Each path below is one point turned by a fixed rotation once a step. After each direction that follows a path, write how fast that rotation turns it, in deg/step (0 if it stays still).
Each turn is a multiple of 5 degrees from 10 to 175, or 0.
Each row of a path follows its step; steps can be skipped.
Path 1:
step 0: [ 19  -4  -7  -1 -16  32   4   0  -6  11  -8   2   5  -6 -21  -2 -10 -28
 -13 -10   1  16 -14  -1   2 -16  23 -17  16  15   7   9 -11 -12   7  -6
   3 -59 -43 -45  11  -7   4]
step 1: [-11  -3  23  -1  -3  -9  -8 -47  -4  -9   4   5   1  27  20  22  28   9
  41 -14 -36   3 -16  27   0   5 -23  -4  13 -14  -1  16   5 -19 -14  24
   0 -15  16   8 -20  13  19]
step 2: [ 11  11  -5  -9   0   5   0  10  15  -8 -13  10 -15 -13 -20 -15   3  29
  22  14 -10  12  36 -34  20 -20  12 -33  -3  18  25  30  21  26  15 -14
  -4  29   7   2  -8  27 -10]
step 3: [-20 -18   7  18  20  -7  25  -3  12   3  15  10  -1  -4  -1  25 -12  19
 -12  26   4   5 -32  15  14  -5  18  32 -32  17  31 -21 -14  19  -7  26
  16   3 -15 -28  19 -16  15]
step 4: [ -4  23  23 -18 -18   2  10   2   3   2  -2  -3 -36   0   9 -11  20 -27
  12 -12 -16 -15  11   7 -13  -9   8   2  -8  23 -23 -31  12  -9 -27   6
  22  -3  20  26  -1 -25 -50]
step 5: [ 22   4 -26  -3 -23   5   8  -3  23  -1   9  10  -7   8 -15  -9 -31 -10
 -12 -36  39  10  21  13  -1   8 -38 -10   9  10   2  36 -29  14 -15  -4
  23   4  -6 -27   5  10  11]
step 6: [-35 -23  27  -3 -26 -23   2 -26   1  -9  -5  -1  -1  -4 -13 -15  26   4
 -17 -12   2  -5 -13   5  -2  22  31  -5  19 -12  21  -8   3 -37  35  19
 -10 -25  -2 -24  -3  18   5]
step 7: [ 14 -15 -14 -11   5  14 -41  -7 -20  16  -1   8 -17 -17  -1  -5   3   9
  34  -8 -33  10   6  12   3 -32  23 -21 -11   4 -22  32  25   5 -24  18
  -3   5 -30  -3 -20 -16  11]
step 8: [ 11 -12  18   6   8   6  17  -1  31  -6 -10   7  28  18  19  27 -17  26
  25   7 -10  29   4   3  18  16 -23   9  -7  50  13  -6   0   8   5  11
 -25   6  10 -13  12  33 -18]
step 9: [ -5  10 -20  12   9 -36  18  -5  22  19  36  12 -41   2 -17   2  34  14
  -1  14   4  -2 -11 -32  16   2  22 -18  -4  13   9 -23   8   1   2 -14
  31 -12  17  14   1 -21  -4]
Directions:
[ -3  -4   8  -5   8  -6   0   3   1   5   1  -3   5   0  -7   1   1   5
 -15  -1   3   9   4 -13   0  -5   7  -1  -4  -5   0   4  -7   0  -3   9
   7  -7  -1   4  -3   4  -1]
110
[-6  4  7 -8 -3 -4  1 -4 -4 -3  2  8 15 -5  3  0  0  5 -5 -6 -3 -7 -8  6
  1  1 -5 -1 -6  8  4 -3  0 -9  4 -1  2  4  1 11  4  8 -3]
155
[ -5   2  -7  -2  -3  -4  13  -7  -5  10  -4 -10   0   3   2  -5  -7  -4
  -9   2   5   6  -2   0   4   3  -6  -2  -3   8   1  -6   5   3  -3  -3
   4   2   4   3  -5 -11  -4]
65
[ -9  -6   6   8   1  -1   2  -2 -10   3   0   8  -2  -2 -10   3   4   3
  -5  -1   8  -6  -6  -8  -1  -2   5   1  13   6   1  -1   2   1  -4  -8
  -3   9  -5  -6   3  -3   2]
110
[  5 -11   8  -1   6   5   5   1  -3  -2   2  -2   2   1  -5   2  -6   3
   8 -13   6  -3   8   6   6  -2  -3  -5  -1  -8   1   0   3   4 -10  -5
  -4   4   5   6  -7   1  -9]
120
[ -1  -3 -12  -6  -4  -5   7  -1  -4  -7  -4   3  11  -1  -7  -4   3  -5
   1  -8 -10   9  -1  -1   3  -2  -1  -5   9  -7  -6  -5   4  -2  -4   8
  -7   0  -2  -6   1   3   5]
60
